Each row has a name. After each piece below comes the name of the row it's from, unless a question asks for something else. Each question is about the rows just above it. Places in a row count from 0.

q81: [ 61.7  -2.5  33.4 -22.5  33.3 -69.8 -11.9]
q567: [-27.0 -60.9  -0.4  -3.1 -48.9  56.2   2.4]
q326: [ 24.2 -62.0  61.7  -2.5  33.4 -22.6  19.2]
q903: [ 14.0 -59.6 -68.5  -1.7 -26.3 -25.6   3.1]
q107: [ 46.4 -78.6  -3.2  13.1 -22.4  33.9   9.2]
q238: [ 27.6 -55.1 -28.7 -40.8 -23.3 -43.4  42.1]
q444: [ 29.1 -57.9  18.2 -47.0 -41.1  42.2  23.7]
q620: [ -1.7 -64.0  31.2  30.5  29.2  -3.2  24.9]
q702: [-88.6 -39.8  18.5  19.1  -9.9   5.8 -10.3]
Shared by q620 and q903: | [-1.7]
Row and place where [ 61.7  -2.5  33.4 -22.6] starts: | q326, 2
Which value is in both q107 and q620? | [-3.2]

q236: [ 21.0   5.6 -28.7  -3.2  -0.2 -48.3  34.2   5.3 -25.2 -34.1]
q360: [-27.4   4.6  -9.0  27.2  15.0 -95.3  32.8  30.2 -28.4 -21.3]
q788: [ 27.3  -5.9   8.8   0.8   0.9 -62.3  26.8  24.0 -27.8 -27.2]
q358: [  3.0 -13.5  16.1   7.3 -14.5  74.9 -26.4 -26.5  16.9  11.1]
q382: [ 26.8  -1.6   3.8  -3.1  -0.2 -42.1  11.4  23.5 -17.0 -23.4]
q693: [-41.1 -21.1  75.0  50.1  23.7 -31.2  26.9  66.7   4.2  -4.9]
q482: [  4.9  -6.1 -17.6 -11.2 -26.8 -34.1 -13.5 -46.8 -55.4 -69.0]
q942: [-17.7  -1.6   3.8  33.0  -0.2 -42.1  11.4  16.0  27.2  33.0]
q962: [21.7  3.7  6.9  3.3  5.2 29.5 13.2 22.5 25.0 26.1]
q876: [-17.7  -1.6   3.8  -3.1  -0.2 -42.1  11.4  16.0  19.8   7.7]
Where does [22.5 25.0] start? Give its row and place. | q962, 7
Which value is in both q788 and q382? | [26.8]
At which places does q942 hold [16.0]? | 7
The one value in q358 and q482: | [-13.5]
Which value is in both q942 and q360? | [27.2]

q678: [ 92.6 -62.1 -59.0 -14.3  42.8 -24.2   4.0 -19.3 -34.4  -6.2  -0.5 -21.2
 -10.3  25.0  -4.0 -20.3]
q826: [ 46.3  50.4  -9.3  23.8 -48.7  37.4  66.1 -35.9   6.4  -9.2 -53.1  56.1
 -18.3  33.6  92.6   7.3]
q644: [-19.6 -61.1 -97.9  33.5  26.7 -34.8 -28.9 -51.3 -64.8  33.5 -13.3 -13.3
 -28.0  23.9 -46.5  33.5]
q829: [ 12.1 -14.1  48.4 -49.5  10.2  23.3   2.0 -31.7   9.5  -5.6 -31.7 -22.0
   8.5 -16.7   9.0  10.9]
q362: [ 39.2 -24.7 -20.5 -14.4   5.6  15.5  30.4 -28.1 -13.3  -0.7 -19.3  -5.9
   3.0  -7.8  44.1 -28.3]
q275: [-34.8 -28.9 -51.5 -64.8  33.5 -13.3 -13.7 -28.0  23.9  -0.7 -19.3  -5.9
   3.0  -7.8  28.9   4.8]
At which places does q644 hold [33.5]? | 3 9 15
[-51.5 -64.8  33.5 -13.3 -13.7 -28.0  23.9] begins in row and place | q275, 2
[-34.8 -28.9 -51.3 -64.8  33.5 -13.3 -13.3 -28.0  23.9] begins in row and place | q644, 5
Which value is in both q826 and q678? | [92.6]

q272: [ 11.0  -8.8  19.0 -21.7 -77.0]
q478: [ 11.7  -5.8  -4.0   0.6 -77.0]
q296: [-10.9   8.4 -30.0  -9.8 -77.0]
q873: [  0.9   6.2  12.9  -9.5 -77.0]
q840: [ 70.0  31.3  27.3 -48.1 -77.0]
q435: [  0.7  -6.7 -17.4  11.3 -77.0]
q682: [  1.8   6.4  -9.7   6.2 -77.0]
q512: [-84.9 -33.1   9.2  42.3 -77.0]
q323: [ 10.5  -4.9  27.3 -48.1 -77.0]
q685: [ -4.0   1.6  14.1  24.7 -77.0]
q700: [ -8.0  11.5 -17.9   1.2 -77.0]
q985: [ -2.0   0.5   8.7   7.2 -77.0]
asked: [ 70.0  31.3  27.3 -48.1 -77.0] | q840
Row and place where [-10.9   8.4] starts: | q296, 0

q889: [ 26.8  28.5 -14.7  16.5  65.7  32.5  46.4  16.3 -66.1  94.1 -15.0]
q515: [-20.1  -6.3 -10.2  -1.3  81.6  30.8  50.0  64.9  22.6  -7.0 -55.3]
q89: [-10.2 -20.1  -1.3  -6.3  86.4  44.7 -20.3 -23.8  35.3 -56.6  17.5]
q944: [ 19.6  23.5  21.0  19.8  86.4  44.7  59.8  29.2 -29.9  48.9 -29.1]
[-10.2 -20.1  -1.3  -6.3] begins in row and place | q89, 0
Which row holds [ 19.6  23.5  21.0  19.8  86.4  44.7  59.8  29.2 -29.9  48.9 -29.1]? | q944

q906: [-22.6   5.6  -1.8  -5.0 -13.8   2.3  -0.5 -19.5   0.4   6.6  23.5  -2.2
  -0.3  24.4   4.8 -27.6  24.9  -3.0  -0.2  15.8  -6.2  29.1  -1.4 -28.6
  -9.8  -0.5  -2.9   0.8   0.2  -1.2 -23.0 -12.6 -10.5   1.1  17.8 -24.6
   7.0  -5.9   9.6   0.2  -2.2   9.9 -28.7  24.9   0.6]
q188: [ 24.9  -5.6   1.4  -8.5  12.6 -11.6  -1.0  10.7  -1.2  -4.0 -25.1   2.0
   0.4 -17.4  -0.5  23.5 -22.0  -0.5  -0.6 -22.2  -5.0 -30.2  -0.1  17.9
  14.9   1.0   1.0   1.1   1.6  -0.1  24.3   6.0  14.7   2.4 -16.8  25.5
  -1.3   2.7  -9.9   3.3   3.0  -3.6  25.8 -23.2  -0.1]
q219: [ -4.6   2.5   3.7  -9.1   2.9   1.8  -1.1   4.2  -3.8   4.7  -6.0  -2.2
  -0.8  -0.4   7.4 -10.1  -2.8   0.3   0.0 -13.0  -7.9  -3.9   0.4   2.3
  -2.8   0.2 -10.5  -2.9   0.2 -12.6 -23.0   0.8  -1.2   0.9 -11.4   0.0
   4.8 -10.3   6.8   1.0   4.5   2.8  -3.3  -0.8  -0.2]
q178: [  7.7   0.7   2.4 -11.7  11.6   6.0   3.6   7.2  -7.3   2.6 -20.3   1.2
   4.1 -13.1  -0.6   9.8 -14.0   4.2   1.3  -7.8 -11.1 -17.6   3.2  12.0
  -1.1   4.2  -1.0   5.1   1.5   2.7   5.3  -1.9   1.3   2.8  -8.1  -4.5
   2.2  -3.3 -22.2   1.7  -0.7   0.1  -1.9 -14.3   3.7]
q501: [ -7.1   6.4  -1.9 -13.6   2.0 -14.1   1.5   4.9  -3.3   1.0   1.3  -2.0
  -6.5  -3.3  -2.7   3.0   0.2  -2.8  -3.7   7.1 -10.1   1.7  -2.9  -4.6
  -9.4   0.2   2.1  -2.8   2.5  -1.7   3.2  -0.5   0.6  -1.9  21.2  -6.5
   0.2   5.2 -13.0   1.6   3.2   8.3  -3.3  -4.3   1.9]
q572: [ -0.6  17.3   4.4   7.1   3.1   4.3   4.7   1.8   2.0  14.3  -4.1   1.7
   3.6  -2.3   9.5  -1.3  -5.6   4.0   0.6  42.9   5.1  -1.2   3.6   2.2
 -55.1   9.1   2.1  10.7   0.0   5.5   0.4 -37.2 -67.0   4.9  93.5   3.2
  14.3 -16.1  -2.0   3.9   2.7  19.3   2.4   0.9   1.9]
q95: [-13.4  -1.8  -0.3  21.8   5.9  11.3  -1.8   5.3   7.9  -0.6 -13.2   3.3
   0.4  -8.7  -0.9  -6.8  -5.0   0.1   0.8  -6.5   4.0  -7.4   1.5  -5.1
   4.4   0.0   8.1   1.9   3.5  -1.2  -2.7   6.3  -9.9   1.8  -7.2 -19.3
  -0.1   9.6 -30.7  -0.1   0.5  -0.2 -20.6  -4.9  -1.2]
Where does [-9.4  0.2  2.1 -2.8  2.5 -1.7] start? Give its row and place. | q501, 24
Row and place where [-0.9 -6.8 -5.0  0.1  0.8 -6.5  4.0 -7.4  1.5] starts: | q95, 14
Where does [ -2.8  -3.7   7.1 -10.1] start? Give its row and place. | q501, 17
asked: [-13.4  -1.8  -0.3  21.8   5.9  11.3  -1.8   5.3   7.9  -0.6 -13.2   3.3
   0.4  -8.7  -0.9  -6.8  -5.0   0.1   0.8  -6.5   4.0  -7.4   1.5  -5.1
   4.4   0.0   8.1   1.9   3.5  -1.2  -2.7   6.3  -9.9   1.8  -7.2 -19.3
  -0.1   9.6 -30.7  -0.1   0.5  -0.2 -20.6  -4.9  -1.2] | q95
[ -2.9   0.8   0.2  -1.2 -23.0 -12.6 -10.5] begins in row and place | q906, 26

q450: [ -9.9  10.4  44.4   8.7 -27.7  23.7  92.6 -34.7  37.5 -56.8  -3.8 -18.3
  -3.8 -53.5 -19.4]
q304: [  6.5  33.4  44.4  -9.9 -27.7   8.7  10.4  23.7  92.8 -34.7  37.5 -56.8
  35.5 -30.6  28.0]
q468: [  6.5  33.4  -9.9  10.4  44.4   8.7 -27.7  23.7  92.8 -34.7  37.5 -56.8
  -3.8 -53.5 -55.0]
[ -9.9  10.4  44.4   8.7 -27.7  23.7  92.8] begins in row and place | q468, 2
Row and place where [ -9.9  10.4  44.4   8.7 -27.7  23.7  92.8 -34.7  37.5 -56.8  -3.8] starts: | q468, 2

